In the data rows, the value 128 means zero.
A hidden rule labels the rows of this table. It goes by one to three of the table's principal directions, not those with the most spread.
[110 150 171 140 132 144 114 105 127 129 161 116 127 115 122 138 110 133 112 133 140 165 149  79 140 132 120 113 122 134 141 153 120] PB
[163  80  78 113 114 121 161 149 131 143  95 156 148 163 128 120 163 123 120 126 104  67  85 185 113 115 153 170 127 104 109  99 148] PB
[105 161 137 153 140 105 121 136  78 169 127 162  89 146 112  80 130 107 158 124  85 131 171 143 147  91 114 118 138 103 183 131 152] PB
[ 77 182 183 145 136 157  81 151  94 140 172 113 119 159 111  80 110 104 140 104 118 183 114  57 175 123  95 128 107 106 172 138 118] QQ
[111 174 117 176 120 129 133 106 106 130 145 127 113 115 138 132 109 134 112 136 130 142 181  92 107 153  97 107 141 125 164 170 116] PB
[112 164 125 163 129 126 125 132  91 137 134 140 108 135 136 104 124 120 135 129 117 131 160 114 123 121 105 110 131 120 170 145 124] PB
[166  75 106 120 134  46 193  84 131 144  74 161  87  49 132 185 134 148 152 165  94 126 212 226  76 106 193  84 173 149  73 123 152] PB
[144 130  90 120 138 102 174 122 154 126 119 121  96  69 132 169 129 141 122 145 140 141 166 168  88 132 138 105 168 173  85 137 130] PB
[132 143  83 121 123 175 122 176 134 112 138 116 150 173 137 102 150 122 109 112 156  91  58 114 132 133  94 168 113 137 141 112 115] PB
[128 169  86 129 120 155 138 167 117 117 131 110 105 123 140 113 133 113 130 117 147 118 110 144 111 125  87 127 152 158 142 116 108] PB
[131 116 130 113 135 120 132 116 159 126 132 117 126 104 115 155 129 135 125 127 132 142 134 134 126 137 139 133 137 141  92 133 128] QQ
[133 141 109 135 129 133 142 130  94 131 121 145 103 115 135 122 144 135 135 140 128 108 148 150 116  98 116 120 140 153 157 117 126] PB
[154  98  85  98 139  71 166 133 121 134  71 151  77  72 127 144 153 132 181 137 100 106 166 241  98  93 155 110 173 164  91  86 142] PB
[132 164  76 124 140 119 172 140 137 127 128 117  78  65 131 151 137 134 124 138 142 146 165 165  85 126 111 107 177 191 104 132 120] NQ
[114 156 135 149 120 142 115 132  84 130 134 135 118 140 135 103 123 124 135 127 122 127 136 111 134 119 104 122 124 122 176 126 122] PB
[ 95 155 163 132 144 118  91 138  93 136 135 133 106 141 117  90 113 122 165 121 115 158 138 109 167 110 115 115 118 118 169 119 139] PB
[123 118 152 108 137 141 122 136 170 134 146 113 146 131 112 132 135 111 115 111 126 148 103 115 138 135 140 142 120 123  87 134 124] PB
[121 182  82 166 109 181 134 130 145  96 163  92 143 120 151 148 126 135  78 120 171 124 126  67  88 185  68 134 135 152 135 173  79] PB
[112 168 161 169 117 167 101 108 142 108 179  86 150 144 137 146  82 128  93 130 178 157 131  33 142 161  94 111 113 116 154 189  99] QQ
[152 143  61 161 102 163 157 100 141  92 142 109 148 109 156 181 128 170  68 151 183  90 136  94  78 174  93 139 139 162 137 164  96] PB
[143  72 143  83 136  96 139 143 130 153  91 156 126 131 111 113 155 111 160 119  79 119 104 199 139  92 181 143 127 112  88  78 157] PB
[123 147 153 136 112 174 106 108 160  94 162  86 164 126 142 154  97 138  86 129 181 144 110  59 128 172 103 122 114 138 130 157  99] NQ
[156 111  68 113 118 136 150 146 182 104 124  99 153 139 137 159 123 142  99 131 172 104  78 133 112 164 126 155 134 139  87 132 126] PB
[141 121 115 122 141 106 146 108 122 121 114 138 101  87 133 154 131 155 139 154 144 121 167 157 116 106 137 105 145 168 129 124 135] PB
[155  59 164 112 114 109 144  80 154 129 109 140 163 108 129 171 127 139 111 143 110 123 136 145 113 137 187 125 118 108  80 127 135] PB
[138 109 131 120 133 121 128 121 133 121 122 126 123 115 125 146 134 134 143 131 133 122 131 142 131 114 138 126 130 138 112 123 122] QQ
[121 144 109 156 108 150 103 154 105 122 131 123 152 193 137  92 121 113 129 110 129  99  87  96 144 147  97 153 106  83 169 133 118] PB
[113 114 168 107 145 101 115 147 104 165 111 160 112 146 107  79 142  99 167 114  72 140 128 164 158  87 156 128 120 100 134  95 159] NQ
[133 133  98 125 140 113 141 133 122 139 117 149 116 134 127 115 136 142 125 142 130 107 138 150 128 115 126 133 133 139 150 121 156] NQ
[106 152 169 120 146 120 107 136 107 143 137 130  98 123 114 102 114 115 156 126 120 163 144 127 159  96 124 107 131 133 153 119 142] PB
[129 113 150 108 124 134 120 137 130 127 117 130 140 134 132 113 133 112 134 119 116 127 107 142 131 123 141 126 120 121 119 105 129] NQ
[128 138 119 134 135 131 116 105 138 102 135 118 135 120 138 148 110 165 115 148 173 122 141  98 133 145 112 120 121 152 151 142 129] PB
[111 158 140 131 131 135 105 129 120 109 134 113 123 122 139 119 105 134 134 129 150 148 134 103 137 143 105 107 125 142 153 128 122] NQ
[123 158 102 151 125 137 119 112 181  91 154  83 152 124 143 165  87 153  90 135 190 145 131  64 118 200  98 121 127 138 119 182 112] NQ
[130 110  96 104 142  95 122 173  98 142  84 164 113 169 124  72 152 120 177 119  96  89  98 191 151  94 137 149 121 111 150  74 164] PB
[140 150  63 151 117 149 158 140 133 124 134 127 130 134 141 134 145 132  93 130 142  96 124 126  92 147  99 146 142 140 134 147 115] PB
[137 123  98 118 123 129 141 154 134 134 117 128 123 132 124 121 148 111 135 112 114 112 108 162 117 124 126 146 141 127 106 113 123] PB
[104 153 184 132 138 127  93 100  90 122 130 136 107 102 134 114 112 136 155 137 128 150 177 113 145 108 115  85 123 146 178 121 125] NQ
[144 121  84 121 127 111 137 125 107 104  94 137 107 101 145 141 139 155 154 142 140  94 145 173 109 121 119 119 145 164 139 101 124] PB
[106 178 115 142 131 129 120 124 114 112 139 110  97  93 133 133 110 140 138 129 147 156 162 112 119 147  90 105 150 161 151 138 113] PB
[139  99 123 103 139 102 141 130 162 133 113 130 132 119 120 140 133 129 131 128 120 133 122 158 125 132 158 132 132 128  84 119 146] PB
[138 111 137 124 120 144 120 117 148 104 133 108 147 119 135 156 126 134 123 126 150 125 114 113 125 141 130 129 121 135 103 133 103] PB
[111 173 116 162 130 156 106 113 139 106 171  99 138 141 131 143 100 157  96 137 184 138 133  47 142 162  82 133 117 138 166 175 114] QQ
[155 103 117 108 131 102 160 110 125 123  91 143  99  68 140 156 144 136 148 147 122 111 171 202  92  99 152  95 159 170 103 104 127] NQ
[166  78  97  88 126 126 168 139 166 129 110 128 135 110 123 160 158 129 116 131 130 102  94 185 106 113 163 151 142 150  62 102 131] PB
[131 121 125 133 118 119 149 129  81 150 106 161 107 113 130 111 157 115 144 127  78 115 152 172 104 100 139 123 141 124 137 104 126] PB
[127 136 169 150 131 119 122  81 127 123 145 120 122 104 133 159  89 146 119 156 155 154 178  94 134 125 133  87 129 134 147 165 129] QQ
[126 123 141 121 133 136 130 147 110 140 130 138 123 139 124 110 144 114 136 123 112 130 112 134 136 100 136 133 120 125 129 113 128] PB
[152 103  90 112 118 123 154 143 135 126  99 138 133 126 139 129 150 123 127 127 118  93 109 179 101 126 139 139 139 132 105 103 130] NQ
[104 180 132 170 123 158 110 108 157 116 183  94 156 149 132 141  85 144  69 133 176 159 133  22 135 189  88 129 113 116 156 197 119] PB
[124 124 134 125 119 131 111 132 109 116 117 126 130 130 134 120 128 126 149 119 121 124 118 132 132 131 123 128 123 123 135 109 116] PB
[163 108  56 127 128 105 173 126 134 113 100 133 105  93 141 168 147 154 134 149 144  90 146 183  88 121 134 127 158 167 101 123 123] QQ
[117 135 155 153 122 116 114 100 108 116 125 126 122 106 140 139 111 131 144 132 121 146 171 110 119 141 126  94 127 122 138 145 109] PB
[ 96 221 130 194 121 141  91  91  83  91 160  98 100 112 157 135  57 165 125 156 196 154 198  42 135 160  51  72 136 152 234 182 108] PB
[122 123 186 130 119 162 118 120 114 133 151 125 146 134 129 124 128 112 112 125 122 148 115  94 136 112 139 121 108 118 132 131 112] PB
[126 129 139 132 104 165 104 138 139  92 142  85 153 134 140 144 116 115 130 106 152 136  86  92 128 159 109 133 118 122 106 132  79] PB
[146  88 110  80 129 125 125 164 145 111 102 120 141 144 128 123 140 130 149 120 138 109  60 167 144 119 149 154 119 137  95  76 137] PB
[125 141 119 128 131 137 130 143 114 125 132 123 109 119 128 125 138 123 141 123 131 130 126 134 126 112 115 126 136 146 129 121 114] QQ
[122 131 150 122 146  97 130  98 135 126 129 124 101  82 122 156 104 152 140 150 141 165 177 130 133 123 142  94 142 155 122 138 142] PB
[ 82 207 191 192 119 170  87  84  96 113 194  95 124 115 137 137  75 137 101 136 163 190 183   5 140 158  74  86 117 128 197 197  90] PB
[ 88 181 200 143 132 176  72 123 110 119 174 107 140 148 131  96  98 118 116 120 154 167 125  42 167 131  90 107  99 126 188 146 113] NQ
[115 111 156  83 146 127 115 183 116 163 123 143 116 160  96  73 159  87 166  98  81 141  72 166 170  77 150 159 118 110 112  75 150] PB
[130 136 118 138 122 121 140 133  78 140 106 157 104 123 140 104 143 121 147 134 101 107 152 165 112  99 124 113 139 131 162 107 131] NQ
[122  98 143  80 132 128 106 185 153 140 114 123 154 180 111  81 140  89 151  90  99 134  41 151 164 128 151 166 106  90  91  81 147] NQ
[119 129 112 110 132 140 128 188 137 162 135 135 135 185 101  77 155  86 129  92  92 122  63 143 151 116 127 180 121  91 114 107 145] PB
[147 104 136 123 123 138 154 109 140 140 129 140 138 112 127 149 149 125 103 135 117 114 138 144 105 114 149 130 132 133 104 133 125] PB
[127 146 139 150 130 115 139  74 146 115 137 120 123  76 142 171  99 155 101 156 154 152 199 104  99 157 126  83 143 154 131 170 124] NQ
[121 122 132  94 133 159 111 175 190 105 153  76 156 144 119 134 129 105 121  93 153 161  45  98 145 160 127 157 114 131  57 124 103] PB
[124 149 145 132 127 134 133 117 157 127 143 109 133 111 134 140 102 120 101 133 146 156 145 109 116 150 125 103 137 135 119 153 128] NQ
[138 135 102 136 118 141 149 147 147 136 134 120 140 148 132 124 128 109 102 122 131 119 106 128 112 141 123 139 134 115 115 142 128] PB
[128 129 119 116 125 135 133 175 129 136 132 110 117 146 118 113 132  96 146 106 119 142  82 143 139 115 129 144 135 118 101 112 121] QQ
[134  79 151  98 134 108 121 152 126 136 103 137 130 141 116 114 149 104 172 109  90 129  94 168 146 100 168 138 116 106  85  90 130] QQ
Which label does each new row get?
[139 115 119 115 121 123 141 137 118 128  98 146 131 122 145 113 143 119 132 128 109 108 126 169 104 124 139 119 132 132 124 100 132]: NQ
[134  98 132 116 141  79 141 102 140 134 106 145 121 101 123 149 121 150 139 146 114 142 162 153 123 133 166 114 133 129 104 126 155]: PB
[148  70 145  81 140 100 128 146 102 133  77 162 114 121 126 109 165 118 187 126  91  99 112 213 140  67 173 125 124 135 109  58 142]: PB
[111 148 185 148 116 170 124 121 122 157 167 129 147 145 120 109 130  91  89 113 102 154 128  81 128 125 125 128 115  97 138 156 115]: NQ
[148 100 117 144 122 103 140  71 158 110 126 121 145 104 133 190 104 173 106 157 157 122 164 110 114 162 146 122 130 129 110 164 132]: QQ
[118 136 151 127 126 156 101 122 123 116 142 126 153 150 135 114 122 138 111 130 147 123 108  88 146 136 114 134 102 127 160 125 127]: NQ
[155  76 121  87 145 101 149 121 133 123  88 154 116  91 130 146 164 145 153 143 118 101 137 200 115  91 168 122 134 165  93  85 140]: PB
[ 98 203 124 191 117 167  98  94 132  82 186  74 134 112 147 165  79 160  93 136 199 164 164   9 121 195  58 105 125 147 169 205  78]: QQ
[147  93 119 118 142  98 154 123 128 144 108 154 114 118 122 139 148 134 140 143 111 112 145 172 122  94 163 126 134 133 108 120 147]: QQ
[130 120 162 138 141  95 146  92 136 149 127 145 115  99 126 146 113 129 122 150 113 153 189 135 117 116 160  89 137 125 118 155 148]: PB
[104 175 125 149 141 126 102 136  92 123 148 117  94 137 122 112 102 143 154 135 155 146 144  95 163 114  89 118 131 140 186 138 131]: QQ
[165  91  41 101 132 107 192 171 143 143  94 146 103 109 120 142 188 118 140 120  99  86 105 225  85 102 151 163 163 152  58  95 129]: QQ
[128 141 133 149 121 128 133  95 121 120 132 126 123 100 138 150 116 142 117 142 137 133 170 114 109 141 119 106 138 139 141 150 116]: PB
[133 138 156 157 109 158 122  75 171  94 159  92 171 108 154 180  87 146  69 146 182 146 150  53 104 186 118  98 117 133 120 188  99]: NQ
[120 129 135 113 122 150 118 163 107 133 121 135 133 149 130  89 152 102 141 105 103 120  89 141 133 114 123 142 117 120 132  93 119]: NQ
[117 132 139 140 131 116 102 126 109 124 124 130 123 145 126 114 116 129 156 125 125 127 135 118 151 124 121 124 118 110 153 129 129]: QQ
[119 149 134 119 145 127 126 127 129 129 134 125 100  98 122 129 130 130 140 130 136 143 154 139 131 110 116 111 144 162 132 126 127]: PB
[104 114 186 128 134 143  80 157 105 157 145 140 147 202  98  72 143  86 158  92  84 131  79 100 191  94 136 164  86  62 144 117 131]: QQ
[143  78 123  95 102 151 106 170 122 118  97 135 179 195 135  88 154 105 141  97 105  77  27 152 146 131 142 179  93  83 118  68 126]: NQ
[191  52  31 111 124  90 187 138 104 139  67 181 117 142 130 145 184 160 145 156 112  25 110 235 105  75 166 173 141 137 118  81 159]: QQ
[163 106  57 125 127 107 173 115 161 104 100 127 124  85 148 179 144 157 115 148 151  93 150 173  74 149 136 122 155 168  85 134 120]: PB
[129  81 166 114 134  76 122  97  95 146  85 175 121 114 123 118 139 137 170 138  71 123 166 176 136 103 176 113 119 105 132  95 156]: PB
[147  98  97 118 122 122 135 144 138 131 114 132 140 157 121 128 140 127 133 122 124  95  92 152 135 124 138 161 125 109 112 114 137]: QQ
[ 79 166 204 138 132 134  91 153  84 186 154 147 116 177  95  47 119  72 147  95  61 176 124 101 180  99 122 133 113  65 176 123 152]: NQ
[152  98 100 130 117 131 143 120 147 126 119 137 162 154 135 140 136 142  97 137 137  88 105 129 118 142 141 153 116 112 121 133 138]: PB
[112 109 156  84 153 133  81 169 145 126 134 118 139 172 101  94 137 118 165 102 131 136  58 121 194 107 135 164  96 117 117  91 142]: QQ
[121 155 157 142 119 146 126 100 130 119 141 121 137 106 148 135 105 130  97 140 145 145 160  98 109 148 116  92 129 140 149 150 119]: NQ
[135 119 103 144 119 123 141 140 112 143 119 144 128 152 125 116 145 115 133 120 102 103 122 144 121 120 129 147 129 101 130 129 128]: QQ
[ 73 190 206 167 118 190  67 126  85 138 190 114 146 173 119  80 108 103 111 103 122 171 118  17 171 137  80 132  91  90 201 158 102]: PB
[134 131 138 150 118 137 152 104 113 136 137 137 125 106 137 146 131 129 105 142 121 133 160 119 101 123 135 110 134 133 130 149 116]: PB
[132 125 113 135 125 115 130 107 131 109 121 124 129 109 138 152 117 154 126 141 144 127 147 122 116 150 127 119 131 139 128 135 125]: PB
[121 136  90 115 138 116 123 168 102 139 111 148 113 160 119  85 144 129 153 120 114 106 100 157 148 110 115 156 126 125 158  92 154]: PB
[144  93 123 104 130  97 143 130 138 132  96 138 118 106 125 138 141 120 155 124 103 121 133 186 116 117 158 124 142 129  88 103 134]: PB
[113 182 145 169 122 149 123  87 115 121 155 122 120  99 145 139 105 138  97 144 152 142 194  81 106 146  90  88 138 147 176 174 110]: NQ
[157  79  77  86 123 129 142 172 155 117  95 128 147 148 127 125 169 119 141 108 121  80  56 188 120 125 145 174 126 130  75  79 126]: PB
[182  57  46  75 122 108 170 169 150 114  66 141 131 125 136 143 180 132 153 123 121  56  68 238  99 108 161 167 145 151  61  62 132]: PB
